Rotation paths and how fast each direction turns (degrees per step):
Each turn is a multiple of 5 degrees from 10 to 175, or 0.
Each row of a path follows its step; steps can be skipped.
Path 1:
step 3: [-1.90  0.28 -1.26  1.14 -1.10 -0.14 -0.13 -0.27 -0.59  1.67  0.95  1.10
 -1.07 -0.21  2.27 -0.71 -1.56  1.63  0.27 -3.92  1.27 -2.13  2.05 -0.73
  0.55  0.50 -1.91  3.45  1.42 -0.13 -0.92  0.07  2.00  1.14 -0.40 -0.74
 -0.42  1.21 -1.28 -1.29  0.66 -0.66 -1.03  2.09  0.23 -1.30 -2.53 -0.39
 -0.99 -1.19  0.72  1.52 -2.82 -0.68  1.26 -0.37 -1.61  2.24  0.29  1.34
  1.10 -2.46 -2.24  0.56  1.27  1.43 -1.92  0.98  1.75  1.50  0.70 -2.67
 -2.05 -1.06 -0.04 -0.23  0.00 -0.54  0.57 -0.53 -4.39  2.14  0.41  2.69]
step 4: [-0.26 -3.58  0.95  1.26  0.83  0.69 -0.02 -1.73 -2.42 -1.69  1.15  3.20
  0.39 -2.37  2.47  0.25  0.71  0.22  1.33 -1.33 -1.56  0.25  0.59  0.27
  2.47 -2.35  0.32  0.30  1.19  0.08  1.52 -0.83  1.30  0.41 -0.68 -1.75
  2.10  2.87  0.22  0.24 -2.85 -1.79  0.27  1.47 -1.00 -0.47  1.63  0.77
  2.77 -0.88  1.93  0.19 -0.90 -0.78  1.65 -1.19  0.01  0.81 -1.00  0.91
  0.96 -4.89 -1.15  1.00  0.56  0.19 -0.26  0.97 -0.49  2.44  0.27 -0.44
 -2.20  0.81  2.27 -0.37 -0.05 -0.80 -0.09 -2.35 -0.17  2.62 -1.31  0.25]
step 6: [-1.82  0.37 -0.87  1.17  2.45  0.86  2.78  1.95 -0.12  0.36  0.60 -0.25
  0.52  1.80 -0.96  0.09 -1.95 -1.75  0.22  1.18  2.05 -0.26  2.88  0.56
  1.72  0.87  0.31 -0.42 -1.74  2.19  0.44 -1.78  0.40  0.26  0.50  1.35
  2.00  0.65 -1.59 -1.23  2.39 -2.28  2.45 -0.11 -0.20 -1.44  0.30 -1.55
 -2.41 -0.29  0.07  3.99 -0.09 -0.24  1.87 -0.80  1.48 -3.12  0.19  0.50
  1.21 -2.53 -0.31  0.22  3.14  2.30 -1.25 -0.97 -2.02  0.03  0.86  1.27
 -0.59  2.56  0.45  0.89 -1.71  0.05 -2.77 -0.16  0.83  1.02 -1.38 -1.12]
step 17: [-1.25 -2.59  0.28  0.10  2.95  0.01  1.65 -0.73 -1.13 -1.05 -0.75 -0.48
  1.50  0.04  1.52 -0.29 -0.73 -1.69  0.44  0.97  1.10  0.95  1.35  0.01
  4.65  1.78  3.31 -0.72 -1.15  0.49  0.73  0.73  1.60 -0.92  1.29 -3.18
  2.00 -0.22 -1.66 -0.75 -1.23 -0.52 -1.11 -0.32 -0.39 -1.19 -1.23  0.81
  0.73  1.01  1.48  0.42  1.03  1.78 -1.85  1.27  2.96 -1.69  0.17  0.01
  1.68 -3.06 -2.10  1.59  0.23  1.21 -1.56  0.90  3.60  0.02 -1.67  1.49
  0.63  3.17  0.43 -0.07 -0.85 -0.33 -1.37  0.44  1.20 -1.27 -1.11 -1.35]
step 21: [ 1.07  1.06  2.40  0.98  0.55 -0.15 -0.46 -1.44 -2.20  0.23  0.58  0.09
 -0.90 -1.12  0.45 -2.93  1.60  0.85 -1.04  1.23  1.28 -2.68 -0.42  0.39
  1.18 -0.97 -1.25  0.15  2.50  1.86 -1.98  0.46  1.43  2.22  0.77 -1.69
 -1.39 -1.12  0.88  0.92  0.10 -1.52  0.70  0.13 -1.26  1.20  0.49  1.39
 -0.91 -0.38  0.18  1.02  0.37  0.04  2.82  1.32 -0.06 -0.85  1.10 -1.45
 -0.45  1.41 -1.09 -1.43  0.77  0.45 -0.90  6.06  0.12  3.60  0.00 -2.68
 -1.18 -0.25  1.25  1.97 -2.78 -0.86  0.26 -2.91 -1.17  0.00 -1.29 -0.77]
step 24: [-0.57 -0.74  0.32  2.42 -2.92  1.80  0.54  0.74 -3.95 -1.15  1.05  2.29
  0.72  0.80  1.18  0.58  1.56 -0.39  2.37 -2.05  0.08 -1.38  3.34 -0.92
  0.94 -0.64  0.92 -1.65 -1.78  0.46  0.91  0.32 -0.38  0.67  0.48  0.43
 -0.83  0.78 -0.07  1.55 -2.30 -0.45  2.84  0.00 -0.46 -0.75  0.28  0.48
 -1.19  0.35  1.93  1.61  1.73 -1.18  0.86 -2.53 -0.29  1.03 -1.21  1.13
  2.90 -3.09 -1.31 -2.03  1.03  0.98  0.81  0.21  1.40  0.43  0.59 -0.11
 -2.57  2.55  1.46  1.55  0.29  0.49  0.56 -0.89 -1.29  2.64  2.51  2.31]
step 28: [-1.70 -2.19 -1.85  0.50 -0.33 -0.56 -0.26 -0.78  2.02  0.26  0.97 -1.37
 -1.56 -0.13 -0.70  1.12 -0.20  0.92 -1.20  1.31  3.35  0.88 -0.55 -3.85
  0.60  1.36 -0.49  0.09  0.02 -0.05 -1.01  1.29  0.65 -0.05 -1.08  0.06
  2.85  0.13 -3.03  1.47  0.42 -1.38  0.74  1.17  0.42 -3.17 -1.87  1.98
 -2.00  2.82  1.95  0.53  0.85  3.15 -0.97  2.17  1.03 -0.70 -0.97 -0.60
  1.85  0.47 -2.06 -0.54  1.16  1.62 -1.37  4.28 -0.07 -2.60  1.17 -0.09
  0.77  1.89 -0.20  0.81  0.33 -1.70 -0.14 -0.99  0.79 -0.52 -0.85 -1.34]
Directions:
[ 0.36  0.06 -0.02  0.00  0.21 -0.39  0.32 -0.08  0.76 -0.27 -0.29  0.09
  0.45 -0.10 -0.19 -0.05 -0.20 -0.32 -0.27 -0.20  0.14  0.47 -0.37  0.17
  0.00 -0.37 -0.18 -0.50 -0.02  0.31 -0.11  0.02  0.98  0.02 -0.07  0.28
 -0.11 -0.16 -0.16 -0.49 -0.54  0.06  0.09 -0.22  0.15 -0.06 -0.39  0.63
 -0.25 -0.46 -0.31 -0.09  0.21  0.40 -0.16  0.21  0.15 -0.58  0.19  0.41
 -0.28  0.26  0.17 -0.74 -0.48 -0.71 -0.50  0.19 -0.04 -0.31  0.35  0.13
  0.41  0.33 -0.25  0.49 -0.42 -0.21  0.03 -0.49 -0.33  0.01  0.26  0.19]
35
[ 0.20  0.34 -0.03  0.07  0.00 -0.04 -0.33 -0.46  0.14 -0.21  0.13  0.14
 -0.07  0.08  0.52  0.67  0.23 -0.33  0.02 -0.58  0.33  0.24  0.73  0.36
  0.18  0.51 -0.04  0.23  0.09  0.69 -0.07  0.22 -0.67 -0.58 -0.34  0.17
 -0.39  0.01  0.16  0.01  0.39  0.12  0.37 -0.05  0.21 -0.25  0.35 -0.29
  0.75  0.61 -0.53  0.00 -0.65  0.19 -0.36  0.13 -0.02  0.18  0.52  0.10
 -0.09 -0.45  0.12 -0.36 -0.25 -0.30 -0.15  0.29 -0.05  0.02  0.38  0.20
 -0.02 -0.45  0.36  0.11 -0.34 -0.10  0.33 -0.37 -0.21 -0.27  0.58  0.12]
65
[ 0.56  0.35  0.92 -0.05 -0.13 -0.76 -0.82  0.32 -0.02 -0.15  0.62 -0.05
  0.22 -0.23  0.53  0.16 -0.08 -0.17 -0.02  0.46  0.47  0.51 -0.08  0.63
 -0.05 -0.08  0.06 -0.10  0.47 -0.49  0.00 -0.46 -0.15 -0.03  0.23 -0.19
  0.09 -0.04 -0.37  0.32  0.32 -0.30 -0.15 -0.01  0.13  0.55 -0.15 -0.02
 -0.42  0.14  0.62  0.02 -0.25  0.04 -0.26  0.13 -0.06 -0.27  0.48  0.13
  0.16 -0.09 -0.38 -0.11 -0.11  0.33  0.02 -0.22  0.07  0.48 -0.36  0.42
  0.02  0.40 -0.25  0.61 -0.36  0.10  0.13  0.27  0.37  0.26  0.36 -0.13]
90
[ 0.11  0.28  0.04 -0.24  0.38 -0.35 -0.24 -0.12  0.78  0.28 -0.05  0.01
 -0.39 -0.13 -0.60 -0.04  0.67  0.47  0.29 -0.03 -0.52  0.21  0.22 -0.44
  0.06  0.24  0.46 -0.58  0.35  0.07 -0.25 -0.32  0.00 -0.04  0.29  0.13
  0.36 -0.09  0.14  0.10 -0.10  0.40  0.02 -0.27  0.18 -0.18 -0.17 -0.09
 -0.26 -0.05 -0.59 -0.15 -0.37  0.01 -0.60 -0.09  0.55  0.13 -0.24 -0.01
  0.06 -0.52 -0.20  0.33  0.22  0.53  0.42  0.26 -0.15  0.03  0.40  0.09
  0.08  0.42  0.33  0.77 -0.29 -0.15 -0.34  0.57 -0.28 -0.62 -0.42 -0.47]
35
[-0.18 -0.13 -0.13  0.12 -0.15  0.00 -0.15 -0.37  0.22 -0.26 -0.17  0.26
 -1.00  0.26 -0.14  0.58  0.05 -0.25  0.37 -0.20  0.36 -0.01 -0.32  0.21
 -0.53 -0.15  0.18 -0.07  0.07  0.11 -0.06 -0.84  0.32  0.23 -0.24  0.00
 -0.53 -0.30  0.39  0.29 -0.14 -0.61  0.03 -0.26 -0.07 -0.46 -0.01 -0.03
 -0.21 -0.26  0.26  0.12  0.78  0.64  0.20 -0.09 -0.20 -0.02  0.11 -0.45
  0.52  0.01 -0.14  0.73 -0.28  0.30 -0.19 -0.12 -0.60  0.07  0.05  0.66
  0.35 -0.09  0.30 -0.36 -0.17 -0.11  0.19  0.26 -0.03 -0.46  0.37  0.40]
20
[-0.21  0.16  0.06  0.28  0.67  0.08  0.01 -0.36  0.07  0.13  0.47 -0.13
  0.03 -0.10  0.57 -0.07 -0.15  0.69 -0.10 -0.46 -0.15  0.23  0.11  0.06
  0.14  0.30  0.31  0.12 -0.23 -0.12  0.09 -0.36  0.31  0.13  0.07  1.03
 -0.33  0.20 -0.10  0.25 -0.18  0.01 -0.72 -0.28  0.28  0.13  0.28 -0.12
 -0.12 -0.33  0.33 -0.46  0.05  0.10  0.43 -0.41 -0.39 -0.26 -0.34  0.36
  0.64 -0.58  0.54 -0.16 -0.18 -0.12  0.03 -0.19 -0.11 -0.28  0.16 -0.59
 -0.77  0.46  0.22 -0.27 -0.27  0.33  0.50  0.11 -0.15  0.15  0.35 -0.36]
35
[-0.19  0.37 -0.25  0.12 -0.61  0.18 -0.73 -0.18  0.05  0.62  0.13  0.71
 -0.30  0.13 -0.06 -0.26  0.03  0.59  0.21 -0.11  0.40  0.00  0.04 -0.01
  0.72 -0.31  0.32 -0.02 -0.41  0.16  0.01  0.04 -0.27 -0.68  0.22  0.35
 -0.05  0.07 -0.33 -0.75  0.13  0.26  0.11  0.12  0.42  0.28  0.17  0.02
 -0.49  0.10 -0.15 -0.40  0.43 -0.31  0.77  0.27 -0.37 -0.17  0.08  0.16
 -0.21  0.19 -0.10 -0.01  0.01 -0.11  0.13  0.38 -0.20  0.47 -0.28  0.26
  0.35  0.34 -0.15 -0.36 -0.58 -0.04 -0.64  0.12 -0.23  0.01 -0.11  0.54]
140
Path 2:
step 5: [-0.68  1.94 -0.41  0.79 -1.06 -0.04  2.58 -2.83 -0.63  1.01 -0.34 -0.99
  0.57 -0.01 -1.34  0.96  0.28 -1.28 -0.63 -0.97  0.19 -1.65 -0.86 -0.95
 -0.14 -0.20 -0.20 -0.07 -0.96 -0.79  2.34 -2.03  0.55  1.00 -1.88 -0.94
 -0.03  2.00 -1.29  0.41  0.44 -0.97 -0.52  2.54 -3.87  0.94  0.35  0.88
  0.40  1.80 -0.56 -0.61  2.36 -3.22  2.16  3.90  1.01  0.70  1.81  1.70
  0.03 -2.09 -1.07  2.47  1.96  2.21 -0.77 -0.28  0.01  1.95  0.16 -0.28
  1.06  1.22  0.03  1.95  3.32  0.17 -0.85  2.91  0.03 -0.36 -2.90  1.08]
step 6: [-0.08  1.78  1.98  0.41  1.41  0.57 -2.08  0.55  0.88  0.72  1.19  1.66
 -1.68 -1.58  2.62  0.70 -1.93 -2.06  1.32  0.79 -0.62  0.48  1.55  1.53
 -1.70 -2.64  3.02 -0.73  1.27 -1.02  0.62  1.08 -3.37  1.01 -1.75  1.43
 -3.01 -0.37  1.41  0.77 -1.98 -1.21 -0.03 -2.33  0.47  0.22  0.19  1.82
  0.44 -2.25 -0.32  0.08 -0.32 -1.07  1.93 -5.12 -3.25  0.07 -0.57  0.29
 -0.41 -2.81 -0.31  0.82  0.42  0.20 -0.98 -0.68  0.85  0.92 -1.37 -1.00
  0.24 -0.27 -0.28 -0.32 -0.98 -0.33  0.43  2.68  1.09 -1.11 -0.29  0.83]
step 7: [-0.29 -3.01  1.20  1.08 -0.01  2.08  1.20  2.46 -3.01 -1.64 -0.43 -1.54
  0.37  0.79 -1.78  0.98 -1.57 -1.66 -1.35 -0.69 -0.17 -1.14 -0.16 -0.52
 -1.05  0.35 -1.15  2.06  1.71 -0.27 -0.64 -2.36  2.36 -0.23  2.84 -0.07
  0.28 -0.20 -1.06  0.77  0.56  0.61  3.99  0.40  6.09  1.42 -1.52 -1.01
 -1.04 -1.18  0.16  0.88 -0.49  0.17  2.37 -0.44 -1.36  2.67  1.87  0.65
 -0.28  0.43  0.55 -0.68  0.21 -2.16  0.65  0.12  1.40  0.39 -0.42  2.49
 -0.89  1.42  1.24  0.34  0.70 -0.16  0.40 -0.17 -0.19 -1.92 -0.93 -0.45]
step 11: [ 1.13  2.57  1.86 -1.04 -1.57 -1.13  0.25 -0.94  1.89  2.33  0.47  1.89
  0.77 -2.87 -1.72  1.49 -1.80 -1.35 -1.50 -1.79 -4.48 -0.92 -0.54 -1.08
  0.60  0.38  0.25 -0.95 -2.34  0.86 -0.03  2.51  0.24 -2.01  0.16 -1.90
  0.28  0.84 -2.60 -0.21 -0.65 -2.01 -2.11  0.77 -1.73 -0.92 -0.21  1.31
  1.50 -1.80  0.29 -3.36  1.52  0.97 -0.91  1.53 -1.20  1.54 -1.32  0.00
 -1.19  0.47 -1.52  1.07  2.42  1.14 -1.89 -0.37  0.62  1.21  0.55  1.83
 -1.43 -0.47 -0.67 -0.44 -0.60  2.10  0.92  1.97  1.08  1.07  1.93 -0.38]
step 16: [ 0.56  3.15  0.16 -0.68 -2.12  2.54  3.01 -1.73 -2.44  2.98  1.03 -2.39
 -0.17 -0.37  1.62  0.59 -1.81  1.64  0.97 -0.08  0.33  0.76  2.96 -0.79
 -1.73 -0.65  0.94  0.42 -2.95 -0.90 -1.10 -2.33  1.95  2.46 -0.82  1.18
  1.51  1.27 -0.69  0.23 -0.07 -1.54  1.19  1.63 -2.74 -0.38  1.82  2.80
  0.89 -0.58  1.35 -0.61 -0.11 -0.68 -1.78  3.00  0.22  1.88  0.26 -0.05
  1.59  2.66 -0.68 -0.92 -2.09 -0.55  1.60 -0.77 -0.40  0.87 -0.92 -0.19
 -0.24 -0.59 -0.58 -0.70  0.32 -1.14  0.50  0.26 -1.07  0.85 -2.57  1.15]
step 21: [ 0.23 -0.73  0.96  2.59  0.26  2.57 -1.11 -1.11 -1.14  0.13  0.02 -1.76
  0.27  2.65 -0.59  0.94 -0.36 -1.21  2.02  1.48  1.53 -1.58  0.40 -1.19
 -0.55  2.31  0.05  0.67 -0.37 -0.51 -1.92 -0.34 -1.16 -0.16  0.39 -0.88
 -0.39  1.89 -2.32  0.83  1.36  0.49  0.74  1.70 -2.36  0.91 -1.43  1.51
 -0.89 -0.23  0.18  0.95  2.43 -0.63  2.98  2.16  1.68 -1.46  1.08  0.17
 -2.18  0.40  0.59 -2.37  1.05  1.97  1.77 -0.55  0.30 -1.61  0.00  1.48
  0.54 -2.48  2.85  3.25  2.90 -0.36  1.32 -3.32 -0.23 -1.74  1.71 -1.58]
step 26: [-0.56 -0.42  0.77  1.82  0.05  3.54 -0.76  0.60 -0.27 -1.60  0.97  0.98
  1.59 -1.23 -1.14 -2.42  0.93 -1.09 -0.44 -1.04  1.55 -1.63  3.03  2.01
  0.11  1.74 -0.27 -0.09  2.75 -1.10 -1.36 -2.12  1.03 -0.99 -0.94  2.35
 -1.78 -0.15  0.13 -2.31 -0.46  2.45  1.55 -0.26 -1.53 -1.54 -2.31 -1.19
  1.44 -1.64  0.56  1.17 -1.48 -1.09  2.89 -2.39 -1.35  0.65  0.31  2.06
  3.01 -2.10 -1.46 -1.20  0.02 -1.00 -0.31  1.27  2.74  0.66 -0.49 -0.53
 -0.93  0.67 -2.59  0.99 -1.05  0.46  0.59 -2.12  0.65 -1.82  0.62 -0.60]
Directions:
[-0.29 -0.13  0.32 -0.32 -0.51 -0.20  0.27  0.39 -0.28  0.04  0.37 -0.31
  0.34  0.37 -0.04 -0.08 -0.22 -0.22  0.14 -0.18 -0.21  0.03  0.30 -0.27
  0.33  0.21  0.00  0.08 -0.97  0.08 -0.09 -0.17 -0.09  0.43  0.13  0.30
  0.18 -0.14 -0.63 -0.60  0.19 -0.19 -0.20 -0.23  0.34  0.67  0.31 -0.51
 -0.06  0.40 -0.15 -0.02  0.13  0.29 -0.54  0.34  0.42 -0.08  0.37  0.60
  0.10  0.15 -0.93 -0.28 -0.06 -0.07 -0.28 -0.17 -0.15  0.29  0.15 -0.18
  0.70  0.47  0.16 -0.22 -0.11 -0.18  0.14  0.72 -0.05 -0.39 -0.15 -0.29]
125
[ 0.41 -0.56  0.44  0.06  0.10  0.25  0.19  0.19 -0.10 -0.42  0.31  0.16
 -0.27  0.05  0.77  0.14  0.09  0.01 -0.14  0.21 -0.08  0.17 -0.50 -0.11
  0.13 -0.40 -0.29 -0.35 -0.29 -0.19  0.06 -0.21 -0.29 -0.46  0.10 -0.03
 -0.18  0.09 -0.27  0.56  0.62  0.35 -0.23  0.00 -0.34  0.34  0.52 -0.19
  0.11 -0.12  0.20 -0.36 -0.75 -0.04 -0.49  0.13 -0.16  0.36  0.52  0.01
  0.09  0.14 -0.08  0.20 -0.67 -0.56  0.38 -0.13 -0.20  0.27 -0.12  0.15
 -1.18 -0.16  0.02  0.25  0.22 -0.33 -0.08  0.09 -0.43 -0.45 -0.25 -0.26]
120
[ 0.24 -0.28  0.46  0.23 -0.08 -0.34 -0.48 -0.30 -0.30  0.02  0.06 -0.16
  0.48 -0.06 -0.12 -0.06  0.05  0.00 -0.38 -0.30 -0.65  0.21  0.38 -0.36
 -0.27 -0.11  0.15 -0.27  0.26  0.08  0.13  0.17 -0.40  0.49 -0.53 -0.20
  0.03 -0.44  0.45  0.19  0.76 -0.70  0.15  0.24 -0.46  0.09  0.05  0.16
  0.08  0.07  0.55  0.03  0.02  0.68 -0.37 -0.26  0.17  0.40 -0.11  0.67
  0.04 -0.17  0.39 -0.03  0.18 -0.39 -0.56 -0.16  0.43 -0.37 -0.21 -0.40
  0.02 -0.36  0.40  0.17  0.19 -0.21  0.34 -0.22 -0.04  0.71 -0.46 -0.39]
135
[-0.60  0.52  0.27  0.01 -0.03  0.79  0.13  0.23 -0.13  0.29 -0.07 -0.14
  0.03 -0.14  0.40 -0.01 -0.38  0.09  0.13  0.30  0.13 -0.41 -0.22 -0.32
 -0.06 -0.22  0.21 -0.54  0.12  0.58  0.00  0.69  0.30 -0.05  0.11  0.19
 -0.35 -0.21 -0.63  0.20 -0.36  0.05  0.02 -0.10  0.47  0.17 -0.02 -0.08
  0.34 -0.22  0.70  0.49  0.30  0.44 -0.27  0.41 -1.06  0.10  0.28  0.14
  0.13 -0.41 -0.17 -0.20 -0.02 -0.10  0.04 -0.47  0.51 -0.13  0.29 -0.04
 -0.22  0.18  0.74  0.19  0.06  0.25 -0.08 -0.36  0.27  0.33 -0.09  0.40]
70
[-0.04 -0.07 -0.30 -0.34  0.40  0.61  0.41 -0.06  0.38  0.55 -0.72 -0.41
 -0.20 -0.10  0.06  0.35 -0.19  0.48 -0.99  0.35 -0.09  0.17 -0.09 -0.18
 -0.09  0.22 -0.04 -0.13  0.18 -0.07  0.59  0.20  0.46 -0.27  0.02  0.86
 -0.33 -0.16  0.20 -0.13  0.14 -0.22 -0.24 -0.50 -0.34 -0.15  0.10  0.18
 -0.59  0.34 -0.02  0.50  0.21 -0.13 -0.16  0.29  0.50  0.65 -0.21  0.25
  0.17  0.28 -0.22 -0.12 -0.05  0.27 -0.14 -0.25 -0.39 -0.54  0.26 -0.36
 -0.09 -0.24 -0.50  0.04  0.20 -0.11  0.18  0.25 -0.22 -0.30 -0.36 -0.01]
95
[ 0.05  0.43  0.14  0.04 -0.62  0.51 -0.68 -0.14  0.04 -0.20 -0.20 -0.36
 -0.26 -0.16  0.24 -0.28  0.31 -0.40  0.04  0.55  0.29  0.10 -0.26 -0.20
  0.54  0.48  0.12 -0.18  0.02  0.08  0.40 -0.27 -0.28  0.26  0.29 -0.10
  0.17  0.03  0.20 -0.87  0.08  0.60  0.11 -0.23  0.33  0.35  0.52  0.04
 -0.19 -0.10 -0.15  0.23 -0.13 -0.25  0.22 -0.44 -0.05  0.31 -0.40  0.45
 -0.36  0.48  0.07  0.01  0.43 -0.16 -0.88  0.23  0.23  0.18  0.18  0.26
 -0.42 -0.47  0.16 -0.38 -0.09  0.05 -0.52 -0.67 -0.09 -0.20 -0.39 -0.10]
130
